In the table below, every row is followed by its label. The labels come from one hidden rule.
[  -1  -84  127  -18   14  -52   54   15  -55  -69   21  -90   17  -47  -14 -127 -127   48   -2   47   -4  -87   37   34   22  -35    9   10  -45  -43  -30  -41] i
[  32  -16  -15    0   29  -66   24    3    3  -20    1   16   -4  -32   -5   11  -25  -35  -75   51    0 -127  -10   22  -12   11   -9   32   20    0  -19  -28] d
[   4   55   33   31   -7   23   -3  -34  -17  124    8  -21  -26   41  104  -94 -118   38   -9   68   -7   73   -8  -13  -86  -14   -6  -87  -38   17   50  -15] e
[ -20  -22   36   -2   18   -1   20   13   -9  -28    7  -84   -7  -65    2 -127   80   46  -49  121   -1  -55   49   63   -8   20   -4   34  -24  -27  -24  -33] e
[  5  54  25  14 -24 -17 -17 -10  20  58 -15  -9   1  32  79  48  43  -3  64  25   2 -50  22 -35  33  -5  -3  11   9  -3  37  16] i
[ -7  58 -20  -2  -9  19 -15  -7  19  15 -22  18   0  14  17  24  94 -20   3 -32   1 -46   4 -59  16  48  14 -21  14 -18  22   2] g
[ 13 -37  88 -11  24 -36  27  19   4 -76  42 -15   3 -39 -27 -56 -71  46 -88 -78 -24 -28  40  67  27 -27  33  56  35 -20 -62 -31] h
[-25  45  -9  -1 -39   8   8 -11   0  60  -3 -16  -4  33  86 -61 -59   1  71  12  48  96 -47  38 -28  17 -15 -73  11  10  31  -1] f
[  10  -29   13  -31   33  -20   21   21   -6  -92   33    1   10  -47  -67   11   26    7  -57  -81   -8 -127   28   40   74    2   37   56   30  -43  -38  -27] h
[  0  62 -60   6   9  -1  29  -9  27  -9  32  56   4  -3   0  -6  44  -5 -20   7 -16  51  24 -24 -20   5   0 -28  49  17   6  -7] i
[ 21 127 -63  31   4  46 -42   4  34  28 -47  58  33  54 -20  28  55 -42  78  -8 -18  -6  -7 -19  80  41  16  35  67  36  43  28] g
[ -3 127 -63  55 -32  77 -15   3  -1  87 -31  -6 -38  67 104 -69 -92   0  41  79  11 123 -47 -40 -30  26   6 -39 -33  42  98   6] d
[ 10 -42 -88 -21   5 -53   9  26  28 -23 -49  35 -18  -5 -93  88  89 -18 -21 -75 -22 -39  14  28 127  34  34  61  78 -35  18  20] g
[ 19  26  19   9   5  65 -29  -2 -16 -23 -25  22 -30  48  38  37  43 -14  55  19  29 -13  25 -40 -24  12  -5   4 -17  54  31   9] i
[-23 127 -39  13 -16  42 -19  -2   7   3  10 -21   2  27  34  20 -15  -2   4  -5  13  11 -18 -58 -41  23 -12 -30  -6  33  57  18] f
[ -16  100  -52  -13  -18   44  -36  -17    4   49  -15    7   -2   13   36   79   53  -13   15  -24   17  -23  -45 -102   21   82   -1  -19   14    1   67    5] f
[  -5   35   36    9  -25   26  -17  -14  -41  -36   21  -59  -23  -12  102  -95 -100   19 -115  -13   25    8  -22   -9 -107  -47  -16  -19  -73    9  -12   -1] e
[ -27  127    7   16  -33   14  -41  -33    6   98  -25  -20  -30   82   63    9   41   -6   66  127   53  127  -53  -59 -127  -35  -29  -85    1   71   73   21] d
[-16  38 -41  25 -14  47  -2  31   9  41   5  -6  -2  29  52  57   7 -18  69  19  22  33  -3  -3  40  12   2   4  -1  23 -27   9] d
[ -2  17 -39  13 -12 -34 -65 -27  -2 -35 -39  18 -12  55 -41  27   6 -20  60 -52  35  42  24 -14  41   9   3 -77   5 -14 -35 -16] h
[ -15   98  -84   23  -37   -8  -26  -13   33   81  -64   30    1   24   64  108  -11  -27  124   -3   53  110  -21  -92 -108   31  -30    7  -11   78  104   27] f
[   9   36  -38   -9    8    3  -19   12   68  -44  -45   69   38   -5   17  126  127  -51   23  -77  -24 -127    2  -70   31   64   22   18   78  -15   -8   13] g
[ -45  112   -2   13   -3   27   12  -32  -29   80  -19  -89  -26   37   -5  -64  -10    0  -34   67   40  127  -54   -2 -127   -2   -4  -63  -53    8    4   13] d
[   6 -121   62   -7   33  -45   30   14   25  -15   18  -28   15  -46  -53   10  -15   24  -47 -100  -34  -91   50   75  127  -39   19    9    2  -54  -44  -25] h
[  45  -93  -14  -29   53  -98    6   42   58 -127  -34   50   65   36 -127   66  127    4   14  -90  -24   -3   19   14  127   53   33  112   66  -48  -94   -2] g
[ -30   47   52   20   -6  -35  -24   -4  -40   23   32  -97  -24  -53  127 -127 -127   -1   22   12    8   22  -32   25  -79  -35  -17  -66  -97   36   28   31] e
[  2  -7 -45  37   1  -8   1   3  26 -64 -33  42 -11  22 -66  -8  74 -43  65 -35  11 -33 -28 -31  16  62 -19 -47  22  -2  -8  -4] f
[ -20   51  -54   47  -44   78    0  -18   11   40   13  -32  -26   28   27  -48  -12   -6  -11   61   70  120  -50 -101 -127  -10  -49  -83  -58   -1  125   33] d
[  34 -127   12  -24   37  -79   63   14   16  -48   47  -11   29  -53  -59  -35  -79   22  -79  -76  -51  -70   71   60  119    4   31   36   23  -66  -51  -67] h
[ 19 -47  29 -18  13 -53   4  13 -40 -26  44 -71   7 -63 -86 -61  38  16 -32   5   2 -58  22  68  88 -28  17  16 -30 -48 -13 -58] i
[  42 -127    8    0   50  -57   23   24  -16  -62   15   33   48  -43  -87   41   40  -14   -7 -102  -27 -112   53   36   67    9   37   20   81  -47  -65   12] h
[  23 -115   24  -12    2  -30   23   42   57  -78   27    0   16  -20 -102  -23   -3    7  -38  -10  -10 -101   28   62   88   -3   30   13    4  -22  -24   22] i
[   8  -72  -28   -8    0  -56   31    4    2   -6   -6  -20   21  -34   -2  -11  -90   -2  -25 -112    8  -54   65   28  -39  -29   13   65  -21  -19  -51  -37] h
[   7   38   19  -14  -11  -63    8  -10  -36  -47   14  -43  -49  -39   77 -112   71    0  -78  -94  -27  -37   19  -10   29  -41    4   28  -46  -40  -19   -5] h
[  7 -53  -2   2  15 -35  -3   3  20  -2  -5  19  15  64  42  17  25  12  35  -3  -6  64 -22 -30 -98  64 -10  43  40 -18 -54  21] f
[-30 123 -27  15  -3 -14 -35 -16   3  14 -18 -51   1  33  18 -35  81  14  50 104  29 127 -36  -7 -75  54  -6 -12 -60   9  49   5] d
[ 14   9 -79  31  -4  39 -54 -17  40  17 -38  68  -7  78  18 127  74 -46  77  17  13 127 -83 -65  12  75 -23   0  62  42  33  43] f
[  10  -75   56    0   18  -11   55   13  -32   -7   68  -82    0  -57  -70  -41  -88    7 -118  -14    3  -78   -7   48  -44  -81    6   24  -27  -61    0  -34] i
[ -28  -97   83  -17    8  -15   24   16  -62    4   51  -38   -9  -28   15  -65 -123   22 -126   93  -13    2    0  -11  -39  -74    9   -5  -24    4   10  -35] e
[ -24  -13   34   18  -27   49    0  -35  -32   14  -14 -105  -28   11   61  -37  -89   24   42  120   14   78  -27  -59  -77  -26  -14  -29  -52   11   43    3] e
[ 16 -67  50  12  -8 -16  -4   9  20   3 -16  13   1 -25 -91  -9 -16   6 -29 -63 -29  14  -9  66  38   8  20  53   5 -28 -41  -9] g
[  6 127  -1  -4  -3 -15 -58  -4  47 -45  -2  88  14  41 -47 127  65 -22 111  -4  -7  40  14 -16  13  34  -5 -16  27  -9  33   8] g
[ -30  120  -18   36   -5   89  -18  -29   37   97  -72   74   -8   69   80   59   71   12   50   80    7   41  -75  -51   44  -12  -43  -86 -101   47  127   69] d
[ -9  96 -18   5 -56  25 -20 -21  17  69  -5  63   1  51  31 -29  34 -15 113  29  17  56 -54  15 -52  61 -32 -40  11  41  63  22] f
[ 18 -38  -1 -18   4  28  18  17  18  -7 -14  72 -14  -2 -65  25  40 -36  33 -18 -25 -15 -13 -14  52  -5   8   3  13 -15 -29  13] f
[  -9  -32  109   -2   -1   -4   20  -18  -42  -25   34  -81  -24  -44    2 -127 -122   33   30  109    9  -37  -22  -12   -6  -34   -4   -4  -69  -12    8  -16] e
[ 29 -32  13 -26  12 -69  21  10  18  65 -16 -30   6 -63 -50 -23 -98  13 -46 -36  -3  34  31  -5 -43 -13  12  80 -42  17  24 -25] h
[  -2  -17   55  -14   -1 -100   24   -6    4   22   19  -29   -9  -17  -50   41   32    5  -73  -25  -18 -127   11   40   40   29   38   29  -30  -34    1   12] g
[ 10  38 -81   1   8 -17  -1  -3  13 -16   3  53  -4  17  64 127  93 -26  59  -7 -11 -40 -17 -11 -15  22  16  -6  28   4   8  37] f
[ 37 -84 -22 -20  35   5  17  20  55 -49 -39  65   4  21 -32  58  42 -25  17 -83 -25 -54  52  35  49  52  44  20  23   9 -12 -20] h
[  4 -65  13  12 -18  29  -3 -17 -44 -43 -60 -70 -13  25 -22 -26 -57  19  77  86 -19  24 -21 -69  37   3  -5  -3 -38 -10  10 -14] d
[-15  70 -18   4 -25  20   9 -28 -41 102 -38 -40 -49  23  47 -66  -2  -3 -31   6  23  93 -31 -10 -12 -21  -6 -48 -19  -6  34  19] d
[ -6  -3 -38   9  -5  -9  12  -8  44 -13 -51  73  14  30 -61 127 127 -43  27 -98 -35 -20 -10  16 101  48  20  30  30  -8   9  21] g
[-22  20  17  -4  -5  45 -14   6   8  39 -29  29   5   4 -12 -13  47   8 -20 -30 -11  31 -23 -54 -20 -12 -21 -48  -7  15  20   1] f
[  1  -7  48   4  21 -32   9  -5 -12  17 -16 -38  -4 -28 -13  95 -51   1 -13 -60  40  17  -3 -16  29  -2  -9  39 -23  -5  38   1] h
[  1  46 -30  18   0  16  -4 -23  -6 -39 -14  33 -25   5  20 -83 -30  -7 -46  72  15 -22   7 -37  33  -2   1  -2   5   7 -37  -9] e
[ -9 118   0   2  -9  41  -7 -10 -19 -16 -21  55 -21 -17   6  18 -68   9  47 105  13  28 -10 -64 -45  -1 -16   1   5   5  23  14] d
[ -25   72   14   13    6   40   -5  -25  -50   87  -36  -49   -3   26  -15 -104  -81    1  -28   62   42   80   -5   -2  -97  -15  -18  -75   28   30   55   31] e
[  42 -127  -10  -28   29  -18   27   19   46  -61   10   55   31   49  -61   96   51  -17   -7  -77  -52  -74   66   68   67   86   37   72   15  -19  -39  -12] g
[  -4 -103   36  -36   36  -42    3    8  -65   55   51 -114  -15  -68   -5 -127 -127   43  -79   19   -9  -29   31   42   43  -91  -10  -14  -25   -1  -20    0] i
[  0  96 -96  10 -20   0   4  15  37 -37 -65 127  38 -14 -44 127  81 -33 116  12  10  -8   0 -57  20  36   3  25   7  27  -1  32] f
[  17 -105  -17    2  -21  -19  -31   11   -1  -29   -4   11    5  -33    5   91  -60   -2  -69   55   -2  -25   21   40   41  -41   -8   -6   65   16  -32  -14] e
[ -6  33 -29  18  -6  50 -37 -12  15  29 -57  31 -28  14  63  59  23 -10  22  59   9 127 -30  -6 -63  26  -6 -55   2  39  48  15] d
[ -45  127  -14   43  -36   57  -22   -5  -52   87    8  -29  -29   39   86  -34 -127   11   27  103   45   89  -52  -25  -76   -8  -26   13  -35   35   68   16] d
[  6 -37  -7 -34  27 -46  20   4   6  -4  13 -25  19   1 -42  -4  19  12 -62  21  -4  38  13  49  16  -1   6  44 -16 -50 -67 -12] i
[ 13  95  75 -24 -11  25  18 -33 -45  77 -28  22  -1  14  49 -49 -13  -2  -6  60  44  34 -61  12 -11 -15  -9 -36  14  24   4  -4] d
[   3 -127   95  -22   20  -39   31   -6  -27  -14   60  -44   11 -104 -100  -86  -81   17 -106  -50  -25 -101   53  123    5  -33   34  110    1  -62  -71  -29] i
[ -5 -31 -91  -5  -9  12   7  -1 -14 -16  23  61   4 -26 -58  33  73  15  24 -15 -13  -6  25  42   5 -25  25 -12 -15   5 -69  -7] i
[  6 -42  11  18 -13  12 -10  19  30  47  -6  -2 -18  21 -47 -45  92  -4  57 -18 -18  -3  -1 -17 127  -2   9  67  40  -9 -35   5] h
[  -6  -55   36   10    4   -7    1    4   20   -7   12   15    6   -8   -2   98   40    2   31 -127  -16   -1   -6    6  116   -7   21   58   56  -22  -33  -23] h
[-16 127 -24  39 -28  10 -36 -28   3   3  -8 -74   8  51 -57  90  83 -27 120 -35  -1 125 -33 -42 -98  10 -20 -97 -46  56  72  19] f
[ -9  -5  21 -16   9  14   7   9 -25 -26  19 -58  -8 -24 -75 -47 -44   8 -35   0   3   0 -19  -5 -16 -47   4 -27  -3  13  16 -20] e
[ -3 -45 -36  -7  10   8   5   0  18 -38  -6  38 -10  17  40  50 -34  -5  36 -51   7 -36  13  31  18  36  25  -9 -30  23   3  -7] g
The hidden rule looks at only part of the columns. Which column or columns, counting from 0, in order?
19 22 25
Which label does each new row get?
[ -23  105  -32   37  -15   47  -10  -25    0   14  -14    0  -28   33  120   -9  -29   -5   55  127   54   98  -58  -99 -115   33  -41  -75  -13   32  127    9] d
[-33 -21  43  -7 -28  13  -4  22 -40  27 -10  33   9   7  51 -72 -63 -14 -76  13  -5  13 -45 -45 -58  13  -3 -37 -49  48  -4   2] f
[-11  60  40  33  -9  25  -4 -31 -11  51 -21   9  12  -1  19  28  19  15  10 -20  16  30 -18 -15  50   9 -42 -28 -45  16  -6  -2] f
[ 24  30 -60   5   7  16  13   5  47   4 -42  58  16   1  39  36  60 -22  50 -57 -15 102  11 -50  23  39   6  -3  10  10  47  -2] g
[ 15 -77  10 -49   7 -51  35  10   4 -79  65  15  20 -27 -77  36 -32  15 -21 -83 -21 -82   1 100  90  33  19  64  63 -14   3 -26] g
[ -42  -30   45    7  -21   13   27  -29  -44   42   32 -127  -21  -16   77  -61 -127   20  -11  127   -8   -8  -19   16 -127  -78   -8  -42  -91    7   36  -11] e
[  2   6  28  13   9  16  -3  -2 -19  40  46 -72 -14 -21  64  43  -5  -1  -3  59  15  12 -16  11 -36 -29 -16  15 -44  20  -6  -5] e
[-10 -28  13  -4  12  -8  16   2  37   9  20   4   0 -45  -6  26  -5   4  -3  -2   4  43  20   9  32 -17  12   1  24  18 -40  -7] i
[ -23  -67   65   11    1   -6   -2  -26  -58   81   56  -63  -11  -62   -6 -127 -127   51  -31   86   18  -40   -6   19 -100  -66   17  -10  -42  -10  -31  -17] e
[  31   15 -110   -3  -34   -4   -9   10   70  -37  -76   59   35   24   10  127  127  -38   67 -127    9   17  -16  -58   47   51    7   68  -10    3   36   55] g
[ 19  10 -36  26 -21  22   5  -5 -20  47 -17  41  14  36  26  49  57  27  39  20  14  39 -23 -73 -70  19  -2 -67 -17   6  -5  45] f
[ -2   3 -39  27 -25  48 -24 -10  39 -34 -10  -7 -26  23  89 -45 -12   2   6  21  42  60 -77 -62 -63  -6 -23 -70 -43   8  68  36] d
[-31 127  78  47 -26  69 -28 -52 -34  68  18 -65 -49   3 122 -64 -59  -6 -45 127  68 127 -26 -85 -72  21 -37 -70 -54  74  41  35] d
[ -28   22   49    3  -10   39  -13  -15  -19  117   36  -96  -19  -29   78 -127 -100   20  -40   78   14   71   -6  -52  -92  -48   -5 -100  -33  -12   45  -29] e
[-16  60 -86  22  -8  60 -21   6   9  63 -32 -10 -27  25  33  35 106 -16  70  26  15 113 -51 -14 -18  58 -14 -24 -26  19  16  21] f
[  23   28   38   -9    6  -35   20   -3    5   96   -5  -36   -8  -45  -30  -83  -85   17  -47  -25   -5   91   39  -28 -122  -50  -11   48  -43   25   38  -31] i
[ -27  127 -127   21    8   16  -53  -45   71  -47  -79  127   10  125   34  127   79  -50   91  -62   12  -33  -58  -14   10   63  -34   -7   27   38   36   43] f
[  -1   21   59   -4   11  -13   30  -19  -15   19   51  -42  -15  -32  -68 -127    2   36 -127   34  -13   32   46   19    0   -7  -15   10  -34    0  -56  -20] i
[ 18 -59  38  -6   8  -1  12   6 -44  38  47 -54 -16   8  24  50 -75  14 -56   2  -1  55 -11   7  51  28  -9 -23 -90  11  -7  -7] f
[-26 127 -42  29 -29  65 -43 -43 -47  70 -53  -3 -14  44 111 -13 -35 -13  83  25  49 127 -40 -58 -29  47 -26 -53 -48  50  61  42] f
[ 14 -15 -41   9 -15 -49  14  19   7  18 -22  19  26   8 -15  57   1  -8  25 -47   2   3  13 -14  58  52 -14  15 -10   2   2  -4] g
[  24  -13  -10  -26   30  -32    2   24    9 -119  -23   32    4  -28   18   27   15   -6  -17 -127  -25   -8    1   53   97   36   29   25   24  -11  -34   -9] g
[  4  23 -84  14   7  -4 -16   4  10   8 -55  29  40 -12 -41   7  29 -41 121 -47  23   6   5 -66  29  36  -9  31   4  26  61  47] g
[ -51  127  -26   42  -48  102  -23  -63  -28  116  -13  -34  -42   16  127  -30  -10  -27   14  127   60  127  -38 -101  -69   25  -45 -124  -79   63   44   43] d
[   7 -127  127  -36   26  -44   25   15  -27   30   85  -85   -3  -66  -52 -127  -84   45 -109  -30  -18 -118   46   30  -25  -90   19   57   -6  -64  -91  -59] i
[  15   40  -81   -1   19   23  -16   21   41  -43  -53   40   76   30  -69  126  115  -62   34 -108  -29  -75    6  -19   44   79   14  -21   56   24  -28   20] g
[ -22   31   54   11  -31   24  -12  -37  -35   -7    0   27   -2   -1   76 -103  -32    9  -41   54    5  127  -27   15 -127   30  -23   34  -20  -16   44    6] d
[  51  -51   35  -24   17  -32   17   13   17 -127   -5   74   42  -31  -87   29  120  -30   41  -86   -3 -123    7   88  119   36   37   81   66  -30   -8  -17] g
[  2 -24 -30 -23  33 -19  23  14  14   6  11   7   8  -3 -40  22 -13 -15 -23 -30 -11  -7 -31  39  26  18  -1  88 -11 -54 -54 -12] f
[   3    0  -28  -23   -2  -22   -5   11   23  -10   13   11   24   12  -49   55  103   -3  -12 -102  -22 -127   16  -53   67   53   13   35   45  -35  -21  -10] g
[  1  14 -61  11  13 -28   0  25   2  -6  -4  16  -3 -10  31  92  48  21  56  -9   1 -64 -24  29 -45   7  18 -22  55  18 -25   5] f
[  36 -127    9  -24   36  -60    2   27   25  -32  -19   26   27  -46 -111   87  109    7  -32  -70  -34 -126    7   89   81   33   14  125   53  -33  -53  -29] g
[   0 -117   95  -26   32  -42   69   11   32 -127   26  -83    3  -72 -127   76   38  -18  -78 -127  -61  -55   31   72   40  -28   27   34   66    6 -103   -9] h
[ -1  -5 -22  10 -23  15 -45 -11  25   6 -60  55 -16   7  53   2  28 -19 -20 127 -15 100 -25  22 -86  20 -14 -24  17  27  63  27] d
[ -16   77  127   -2    0   11    7  -11  -66   76   46  -14  -58  -38   61   14 -127   47    3   -6    6   44  -14  -31 -127    9  -12  -62   -1  -39  -14   13] f
[   7  -57  -21  -32   -5    5  -11   -3   -7   -6   17  -67   42    6  -79  -15 -127   30 -127  -62    6 -127   25   40   20   -4    9   25  -37  -28  -93  -20] h
